Each named turn below is shown by a few rows before and after it. Which turns, in which order, take the first row of each later pair to the second? The first pair is answered.
turn G:
[ -1.6  -2.1   5.4  -7.5   3.1  -4.3   0.7  -0.5   5.4  -4.8   8.7  -5.9
   1.7  12.5   5.6  -6.1  13.8  -0.7   0.5   0.7  -0.2   1.7  -3.2  -4.7
   2.0  -5.9   8.5   8.6  -0.6  -0.7  -9.0   1.8  -4.2  -5.6   8.9  -2.5
  -0.5 -13.2   3.0   5.4   7.9   5.3] -> [ -4.6  -4.1  -1.2  -8.1   0.1  -0.7   4.4  -1.4   6.0  -7.1   3.7  -8.4
   2.4  10.6   5.9 -11.0  13.7   0.6   1.1   2.2  -2.0   6.2  -5.6  -1.2
   2.7  -6.7  10.7   5.5   0.0   0.7  -5.7   1.5  -1.7  -4.1   1.9  -3.0
  -2.3 -11.6   4.4   3.3   7.6   8.7]
[ 14.6  -4.9 -33.8  -8.1 -31.8  -0.5  -4.7 -22.7 -18.4   6.5 -25.8   4.0
  -7.1  -2.0  13.8  -8.6  15.3  12.4   7.9  40.7 -12.3  -5.0  21.6  -9.9
  28.0  -9.8   9.0 -14.0  15.4  -7.2  -2.2  23.1  -8.8  -2.4 -14.1 -16.4
  -8.9   2.2 -19.9   4.0  -1.1  -2.3] -> [ 16.8  -6.2 -28.0  -5.1 -35.1   7.2  -3.3 -20.7 -20.7   5.1 -29.6  10.6
 -10.7 -17.0  17.5  -7.1   6.9   4.7   8.6  46.3 -14.0   1.8  17.1  -0.8
  17.7  -2.7   5.1 -14.8  14.4  -4.1   7.4  16.9  -3.4  -4.8 -12.4  -9.6
  -8.4   8.5 -21.4  -1.0 -16.2  -1.0]
[ 20.9   1.4  29.1   5.7   3.5   0.9  -5.5  -4.3 -12.8  11.8   3.2  21.1
  -4.0 -17.0  -3.9   9.7 -10.3 -17.2  -3.2   1.0   9.6   6.3   4.0   1.3
 -15.6  10.1  -9.6   5.7  -8.5   3.6   6.9 -10.7   0.4  -8.0   6.5   6.0
   0.7  14.4  -1.1   0.7 -19.3 -13.0] -> [ 20.5   3.7  30.0   0.5  11.5 -11.4  -9.4  -6.8  -9.7  16.9  10.9  14.1
   0.1   4.2  -6.9  11.8  -1.9 -11.7  -1.3  -9.0  16.6  -6.6  13.4 -14.0
  -9.9   6.3  -5.2   8.8  -9.5  -3.1  -8.4  -3.7  -8.0  -3.1  10.0  -1.7
  -1.7   6.9  -1.8  10.2   0.3 -18.4]
[  4.1   1.7 -11.2  -1.4   6.1   0.8 -10.8  -9.7  -6.3  -5.9 -14.0  -5.7
   3.0   9.1  -8.7   2.1  14.4  19.0   1.7  11.6   1.4   2.0   2.2 -12.9
  14.6  13.6  20.9   2.1  -4.8  -4.0   3.6  -2.4  -3.6  12.2   6.3   9.3
 -18.4  -3.9  -0.7   4.2   6.9  14.5] -> [  2.4  -0.1 -13.7   0.5   2.3   4.9  -8.4  -8.9  -9.8  -9.0 -18.5  -4.8
  -0.2   1.8  -6.5   0.0  10.6  18.5   0.2  18.8  -3.4  10.0  -2.5  -7.6
  12.1  15.3  17.9  -1.0  -2.6  -1.0  10.5  -4.6   3.1  10.9   3.0  11.0
 -17.4  -0.6   0.1   0.4   0.3  16.7]
turn K:
[ 19.1  -8.2  35.7 -12.4   4.1  -0.1   3.2   2.0  10.6   2.7   4.7 -12.2
   6.0  -4.1  -7.7  -6.3   7.0 -16.2  -6.3  -6.7   2.7  -1.7  -8.7  -9.1
 -23.5  -6.2  -0.6   6.5  -8.0  -2.5 -25.1  -9.7  -0.9  -5.6  28.0 -17.5
   9.3  -9.2  -0.3  11.7   3.5  -7.7] -> [ 14.8  -9.0  33.4  -5.2  -4.8  10.1   5.8   1.5   7.9  -3.3  -3.9  -7.8
   0.9 -25.3  -1.6  -6.6   0.2 -20.5  -4.8   5.4  -5.0  15.9 -16.3   5.9
 -27.3  -0.8  -7.3   1.8  -3.5   5.8  -8.2 -16.4   7.5 -11.2  19.8 -11.4
   8.7  -0.5   0.6   5.9 -14.9  -2.5]
[  6.1   0.7  11.9  -8.6  -7.2   3.3   4.6   9.3  -3.0   4.6  12.0  -1.0
   3.8   4.4  -4.0   6.4 -15.1 -13.1  -6.9  -2.4   2.3 -15.8  -4.5 -10.2
  -5.3   5.3   4.0  18.0  -3.9   2.7 -10.4   7.0  -5.6  -5.8   9.0 -14.9
  21.9 -27.6  19.4  12.9  -8.5   0.4] -> [  5.0  -1.9  13.1  -5.0 -13.5  13.6   7.5   8.6  -7.1   2.9   5.0   2.6
  -0.5 -13.3   0.3   7.4 -21.4 -17.0  -8.3   7.0  -2.2  -5.3  -7.5  -0.7
  -9.0  11.3  -0.5  15.3  -2.9   7.6   1.3   3.1  -1.1  -9.5   3.8  -9.6
  21.0 -22.7  18.8   4.0 -24.7   0.7]
[ -2.8  15.1 -15.7   7.8   6.9   0.2   5.2  -2.9  19.8   2.4  -0.4  -5.2
  -4.9  20.1   2.5  -4.9  17.6   9.6  11.5   1.0   2.9   0.4   2.6 -13.5
  20.9  -6.6   2.8  -9.2   2.5 -18.4   2.0  -1.1   2.5   0.9  -8.0   4.1
   1.5  -3.1 -11.0  10.1  25.8   7.6] -> [  6.0  19.8   4.3   3.4  17.6  -7.4   2.1  -0.4  16.3  12.3   9.5   1.6
   0.7  23.1  -0.5   2.4  12.7  -5.5  10.4  -8.8   8.5  -9.7   7.2 -21.2
   4.8  -3.7  -0.6   1.9  -7.8 -21.5 -12.1  -2.7  -4.0   1.8   5.2   2.0
   7.9  -4.8  -8.1  14.5  20.9  -3.4]
[ -2.9 -18.6   3.2 -13.0  -4.2   2.6  13.7  13.7 -11.4 -10.9  20.2  -1.7
   2.6 -16.4  -1.6 -11.5  -6.9 -14.3   8.3   9.4   5.3   2.9  -2.8   8.4
 -30.4   1.5 -14.6   9.2   1.8  11.2  11.4 -13.4   3.6   2.9  15.3   6.8
   2.9  -8.6  17.1  -3.2 -30.1   4.7] -> [-11.8 -21.8 -13.8 -11.1 -12.4  11.1  19.1  10.7  -6.6 -19.3   9.0 -10.8
  -1.8 -13.5  -1.6 -16.7  -1.8  -3.1   8.8  17.4   0.3   6.9  -4.9  13.2
 -12.6  -5.7  -9.1  -0.6  12.3   9.7  22.3  -7.6   7.6   0.8   0.5   7.0
  -3.0  -6.1  14.1  -4.6 -25.1  13.5]
turn J:
[ -4.8  16.9 -12.7  13.7 -13.4   8.1 -13.8 -10.8   1.0  -2.7  -6.7   7.0
  -5.6  -5.7   5.6   4.1   1.1  19.3   5.1  12.7 -14.6  14.9   3.6  -3.2
  27.0  -7.1   2.7  -2.8   7.8  -3.8   0.8   3.8   1.2   0.2 -21.8   7.1
 -12.7   8.8 -22.5  -4.6  17.7  -5.7] -> [  4.7  25.0   6.4  14.4  -7.6  -1.1 -23.0 -15.8  -5.2   7.7   1.7  15.9
  -5.7  -6.6   7.4  12.2  -5.0   8.8   4.1   4.7  -9.1   9.4  14.0 -12.2
  17.9  -3.4  -1.4   6.1   0.5  -6.5  -7.2  -0.8  -4.8  -0.6 -10.9   6.9
  -7.1   7.6 -24.0  -3.0  13.7 -18.7]
[ 16.7  28.2   7.6  19.1   2.5 -10.0 -24.9 -19.3  -0.6  11.8   6.1  11.3
  -5.6   8.5   2.3  12.0  -0.1   8.1  -1.1  -8.8   1.9  -6.3  26.9 -22.2
  16.9   3.3  -8.3   4.1   5.0  -5.8 -13.4   6.0  -4.3  -4.9   3.2  -6.0
  -8.6  -3.8 -23.6   9.2   9.1 -18.9] -> [ 20.4  19.9  24.8   7.3   8.4 -11.5 -20.2  -6.2  -4.7  15.3  14.2  16.0
   1.5   1.9   2.4  15.5  -5.2 -16.7  -4.5  -8.5   6.3  -8.2  19.9 -14.5
 -15.1   9.7 -14.6  13.4  -8.6  -1.7 -18.1  -2.8  -3.6  -4.7  17.4  -3.6
  -0.1  -2.0  -9.1   6.2  -7.4 -20.8]
[ 17.2  22.2 -10.9   2.7  15.7 -17.2 -37.7  -9.8  22.1  -4.8   6.4  -8.9
   7.8  13.7 -16.3  13.4  11.3   3.8  -7.0 -12.2   2.0  -1.9  -6.2 -25.5
  15.4   2.7  28.5 -10.0   6.7 -10.4 -11.7  23.8  15.1  -4.5   5.2 -19.4
   0.4 -24.4  -6.2   4.1  20.8  13.0] -> [ 25.1  23.7   2.5   0.7  19.8 -21.7 -41.0  -6.9  17.7  -1.3  13.0  -3.1
  12.1  10.3 -18.5  13.9   7.0  -7.2  -9.2 -16.8   4.9  -3.8  -4.7 -26.9
  -2.0   6.8  26.3  -2.8   1.1  -9.8 -17.5  18.8  12.2  -3.6  15.8 -19.0
   7.1 -25.6  -2.2   4.8  14.1   7.1]

Between the rows of a pair lie 2 to 4 turns.
[-18.2 -12.2 -30.5 -11.7   0.4   6.4  18.8  16.3  -1.3 -16.8  -7.0 -16.1
   0.2   9.7   1.0 -17.4   9.8  10.9   5.2  12.6 -10.1   5.8 -25.1  14.1
   6.3  -9.2   7.1 -20.7   4.3   1.0   7.3   7.5  12.3   2.7 -15.7  -4.9
  -3.8  -5.0  10.8  -6.7  12.0  25.5] -> [ 13.4  11.6  29.8  -8.9  20.3 -16.5  -6.7  10.2 -17.5  16.4  17.4  15.2
   3.4   5.5   7.6   9.8  -7.7 -24.2  -0.5  -6.5   6.6  -8.4  -2.0  -4.6
 -26.7   6.7 -12.2   6.1 -20.2  -2.5 -22.3  -7.5  -5.4  -0.6  20.9  -4.8
  10.9  -5.5   3.6   0.1  -3.9 -11.9] : J, K, J, K
[ -4.4  -5.3  -3.9   5.8  -2.5   9.2   2.0   2.0  -3.3  -4.4 -11.5   0.9
 -11.7 -23.4  19.5   8.9 -13.9  -6.8   4.6  12.9  -2.2  14.5  -6.0  13.5
 -11.2   0.5  -5.2   5.3   1.7   7.8  17.8  -4.4   2.5  -4.3  -3.2   9.0
   4.7   4.3   4.7  -7.1 -16.1  -0.6] -> [-12.0  -5.1 -22.7  -1.1   3.4  -2.0   3.5  -1.8   5.1  -3.7  -6.1 -18.2
  -6.8  11.5   9.1   4.4   6.3  14.6   4.5   0.2   2.7  -5.4  -3.2  -5.8
  14.5 -12.8   9.8   1.5   9.0  -1.4   4.7  11.7  -4.1   1.9  -9.2  -5.2
  -3.3  -6.3   1.5   4.2  20.5   6.0] : K, K
[  7.2  10.3  10.4 -11.8  -2.0  19.7  17.1   5.3   2.9   9.7  -4.4  -0.3
   6.3  -8.8 -14.1  10.9 -18.2   3.0 -10.7 -18.7   3.3  16.6  -3.2   9.4
 -11.3  -3.0  -8.6  -8.4   1.9  20.9  25.5 -27.4  11.7  -1.2 -25.1  16.7
   5.7  20.9  10.0  -0.7 -21.2  -7.7] -> [ -1.0   8.9 -11.2 -11.3  -4.0  15.0  21.1   1.3  10.3   5.1  -8.6 -15.9
   5.4  10.3 -18.2   4.3  -5.8  24.0  -9.7 -20.2   1.9   9.9  -3.0   2.8
  15.6 -12.2   0.2 -15.6  13.2  15.3  25.1 -16.4  10.3   2.0 -34.6   9.0
  -2.8  15.1   6.6   3.7   3.0  -0.2] : J, K
[ -2.2  -8.6  17.5 -23.8  18.3 -17.2  -9.4  17.9 -13.0  14.7   1.6   6.9
   5.5  35.0  -0.6 -15.6  18.3 -22.0 -11.4 -13.5 -13.0 -27.9 -38.0  -6.4
 -28.4   0.8  -1.7  20.3 -19.0   7.5 -12.3  -7.1 -18.9 -10.1  24.0 -17.5
  17.5  -4.0  28.6 -20.0   3.0  -9.6] -> [-21.4  -8.5 -29.4  -6.8  -5.8   5.1  -4.8  -1.1  -1.5  -7.3 -26.9 -11.3
 -10.9  32.4   4.2 -30.0  29.7  19.7  -5.5   6.5 -31.5  -8.8 -38.9   2.9
  29.0  -9.8   7.6  -8.2  14.8   8.3  20.4   6.0  -5.1 -11.7 -17.7 -15.3
  -5.5   5.1   9.3 -24.4  20.9   8.9] : K, J, K, J
[-21.1  -3.9 -18.6 -10.6  -4.6 -12.4   1.0  41.0  15.1 -15.1   1.1  -7.2
  -5.7  31.4  -7.3   2.0  -2.5  18.1  10.5 -20.8 -10.4 -28.5  -4.6  -3.1
   4.5 -33.6  22.4   9.2  -6.4  -8.5  -4.9  -2.7 -11.7   0.3  -3.4   1.1
  10.5  -9.3  -2.9  10.4  33.3  -1.8] -> [ -3.1   0.6  17.9  -7.4  -3.2  -8.2  -2.5  46.3   1.6  -7.1   3.4  18.4
  -5.9  -0.8   1.5  13.7 -24.6 -17.4   7.5 -14.5 -10.1 -13.0  -2.7  11.6
 -37.7 -15.6   2.2  21.8 -22.9   1.3  -0.8 -21.6  -8.3  -7.9  15.7  14.2
  23.7  -0.5   0.4   2.1 -11.8 -16.1] : K, K
[ 33.5  15.4  56.2  11.3  34.7 -10.3 -45.0   7.4  -1.3  12.9  40.7  32.8
  -1.5   2.7  18.6  14.2  -3.5 -11.1 -16.0 -22.1  12.3 -13.3  -9.5   3.0
 -23.4  16.3 -14.1  22.0 -18.4   0.8 -27.9 -19.5  -2.6  -2.9  33.0   3.9
   5.3  16.3 -12.7  -6.7 -15.9 -34.3] -> [ 14.5  -2.6  24.4  19.0   6.2  26.5 -23.3  12.1   1.6 -18.6  11.0  29.0
 -18.0 -39.2  27.6  -3.6 -11.1  -1.6 -10.1  16.9  -9.4  25.5 -36.3  41.6
 -15.3  20.7 -14.7  -4.3  -2.1  16.7  20.9 -27.8  23.1 -10.0   3.7  18.1
  -2.7  34.0  -9.6 -26.1 -47.8  -7.1] : K, J
[  9.9  16.3  31.2   1.1  21.5 -13.4  -2.3   6.4  -1.6   9.2  16.1  16.5
   1.9   5.6   4.2  12.7 -14.5 -27.0  11.5 -16.8   1.1  -6.6  12.9 -15.6
 -17.1   8.8  -1.4  19.5 -14.0   1.0 -13.4 -11.1  -2.7  -2.3  30.9  -6.1
   5.7   0.9  -7.2   8.3  -9.6 -14.2] -> [ -8.2  -5.9   1.6  -2.5   1.5  14.2  20.7  21.9   3.0 -16.3  -2.4   8.2
  -4.5 -18.7   8.2  -3.6 -18.7 -22.5  15.6   8.8 -11.8  17.2 -16.5  15.9
 -22.0   6.5   0.7   3.8  -4.3  12.3  15.8 -15.2  18.2  -6.8  11.6   5.3
   5.1  10.7   8.1  -7.1 -33.6  13.5] : J, K
[-19.2  -6.1 -33.3  -7.9  -1.7  -3.1  15.0   5.2   8.9  -9.9  -1.5 -23.5
  -1.1  25.7 -10.0 -14.4  23.1  25.6   0.8   3.4  -2.8  -4.3  -2.3  -5.9
  29.6 -20.7  21.5 -12.2  17.9  -3.0   2.9  19.7   1.9   8.5 -15.5  -6.8
  -7.8 -11.5   4.6   7.6  36.8   4.3] -> [ 16.2  15.5  40.2   2.2  10.7 -12.9 -11.0   1.1 -11.6  19.4  12.6  24.4
  -2.5 -14.8   6.3  15.7 -12.0 -27.7  -5.4  -6.4   4.3   1.9  14.9  -7.8
 -28.1   8.1 -11.0  16.5 -15.2   2.8  -8.8 -11.4  -4.9  -1.1  21.6   5.9
   9.9  -1.3  -4.2   1.5 -13.9 -33.2] : J, K, K
[  0.4   5.5  10.7  21.5 -16.5   7.4  -6.9  -8.5  -1.2  14.1  -6.8  13.8
  -9.2 -19.9   4.2  -1.0  -8.5  -9.8   9.6   4.7  -5.7  10.6   6.6   2.0
  18.9  11.8 -10.5   1.7  -6.8   0.9   5.7  -8.6  14.3 -14.3  -9.8   3.7
  -3.9   9.8 -17.4   2.7 -13.9  -2.8] -> [ -1.7  -1.3  10.2  16.5 -15.2  10.7   0.6   2.6  -3.4  11.5  -7.3  12.7
  -3.9 -24.9   4.6  -3.9 -10.7 -18.4   9.5   7.7  -7.2  13.8  -1.3   7.4
   7.2  10.2 -13.1   2.3 -11.4   1.2   5.6 -12.1  18.5 -15.3  -6.1   5.7
   0.0   9.1  -8.4   0.6 -21.3   5.2] : J, J, J
[ -1.1  -3.3   5.7   4.8  -9.5  18.1   8.7   6.1   2.9  -9.2  -5.4  15.2
  -3.0 -24.4   7.9  -5.2  -7.7 -11.3   2.2   8.5  -1.5  20.8  -8.9  22.3
 -18.8  10.6  -9.3  -1.2  -6.8   9.9  14.1  -5.4  18.9  -1.4   0.7   9.0
  12.2   9.3   8.3 -11.1 -29.3   4.0] -> [ -0.8  -6.5  15.8 -11.7   6.6   2.7  10.3  15.5   4.9  -0.5  10.7  10.1
  11.0  -3.1  -1.3  -3.6  -2.8 -21.6  -2.9  -9.2  10.4   0.6  -9.9   9.7
 -34.7   7.8  -4.0   9.4 -18.2   4.1  -9.4  -1.9   7.2   2.9  18.1   1.0
  18.7  -2.7  20.3  -1.5 -14.8   0.3] : G, G, J
[ -5.0  -2.7  -7.9   5.4   2.8  -5.5  -1.8  -3.9  14.3   8.0   0.6  -5.9
  -1.4  16.9  -2.5  -2.9  21.4   7.7   6.7   1.5   1.6 -15.2   9.3  -4.3
  18.0  -5.1  13.7  -0.6  -2.3  -0.3 -18.6  12.6  -4.4   0.8   1.4  -9.3
 -11.1 -10.7 -12.0   8.3  18.9   0.2] -> [  5.8  -4.8  16.9   1.3   6.0  -1.7  -3.5   5.6   3.8  13.3   5.1  12.3
  -0.5  -8.1   5.0   6.7   4.0 -20.7   1.7   5.5   1.7  -7.4   2.7   8.5
 -18.6   8.7  -2.7  11.3 -18.8   6.3 -15.6  -6.0  -1.1  -5.3  17.6  -0.6
   0.9  -4.0  -2.6   0.8 -16.1  -8.8] : J, J, K
[ 18.1  20.8  32.6   8.4  22.2   9.0 -21.7 -15.1 -22.5  19.0  25.0  19.9
  17.3  -1.5 -10.6   7.5 -13.7 -29.2  -6.0  -9.8   5.3  -0.2  17.4  -8.2
  -6.3   1.5   6.0  18.2 -11.9  -8.4 -19.3 -13.0 -15.9  -5.6   8.3   6.4
  12.6  -7.0  -9.9  14.4 -19.8 -23.0] -> [  4.0  17.7  -0.8  27.5  -3.7  32.4 -16.5 -29.5 -13.2  -0.9  -1.6  11.7
  -0.8 -23.9  -1.3  -4.5 -12.2  -3.1   0.2  16.9 -14.7  23.5  13.4   8.7
  32.0  -3.5   6.7  -7.4  12.6  -4.4  18.2  -9.5   2.9 -10.7 -25.7  12.8
  -4.3   6.3 -25.0   2.5 -22.3  -8.2] : K, K, J
[ -2.6   5.0 -17.6  15.0 -20.5  21.1   1.6 -11.4   2.1  -6.9 -17.2   0.8
 -14.7 -18.2   8.3 -11.1  -3.4  16.2  -2.4  20.0 -14.6  23.7  -2.0  11.6
  31.1   3.0  -1.9 -13.9  18.2   5.4  27.5   0.7   9.0  -5.6 -19.2   3.6
  -9.9  16.3 -11.0  -2.4  -6.0   7.9] -> [ 18.3  23.8  20.3  22.8 -10.3  10.4 -17.8 -23.1  -8.5  15.2  -4.4  21.7
 -13.8 -24.5  11.8   6.8 -15.4  -4.9  -6.0   8.6  -8.3  15.5  18.5  -2.2
  13.7  12.2 -14.9   1.3   6.1   1.5  11.2  -7.7  -3.0  -9.3   1.1   4.1
  -3.2  15.0 -21.5   2.3 -12.5 -19.9] : J, G, J
[ -4.6  -9.1 -19.6  -4.8  -7.4   7.9   4.5   7.0   7.4 -12.7  -3.7 -12.2
   1.0   7.9   0.4 -10.9   3.5  27.1  -3.9   0.7   0.2  -7.3 -14.2  -2.6
  18.6  -8.6   8.9 -12.2   7.8  -3.1  -1.0  11.7   9.4   1.9 -16.7  -4.1
  -2.7  -5.4  14.1   4.0  15.1  16.0] -> [ 12.7   3.4  18.3  -6.9  10.1  -9.5  -8.0   8.6  -2.9   8.6  16.2   5.4
   8.8  13.3   0.3   2.7  -5.2   1.9  -8.0 -18.4  11.7 -20.8  -1.9 -13.9
  -9.0   0.7  -1.1   6.8 -10.2  -9.0 -24.3   3.7  -3.4   3.5   9.9  -6.0
   7.8  -8.7  15.4   8.2   9.1  -3.1] : J, K, J
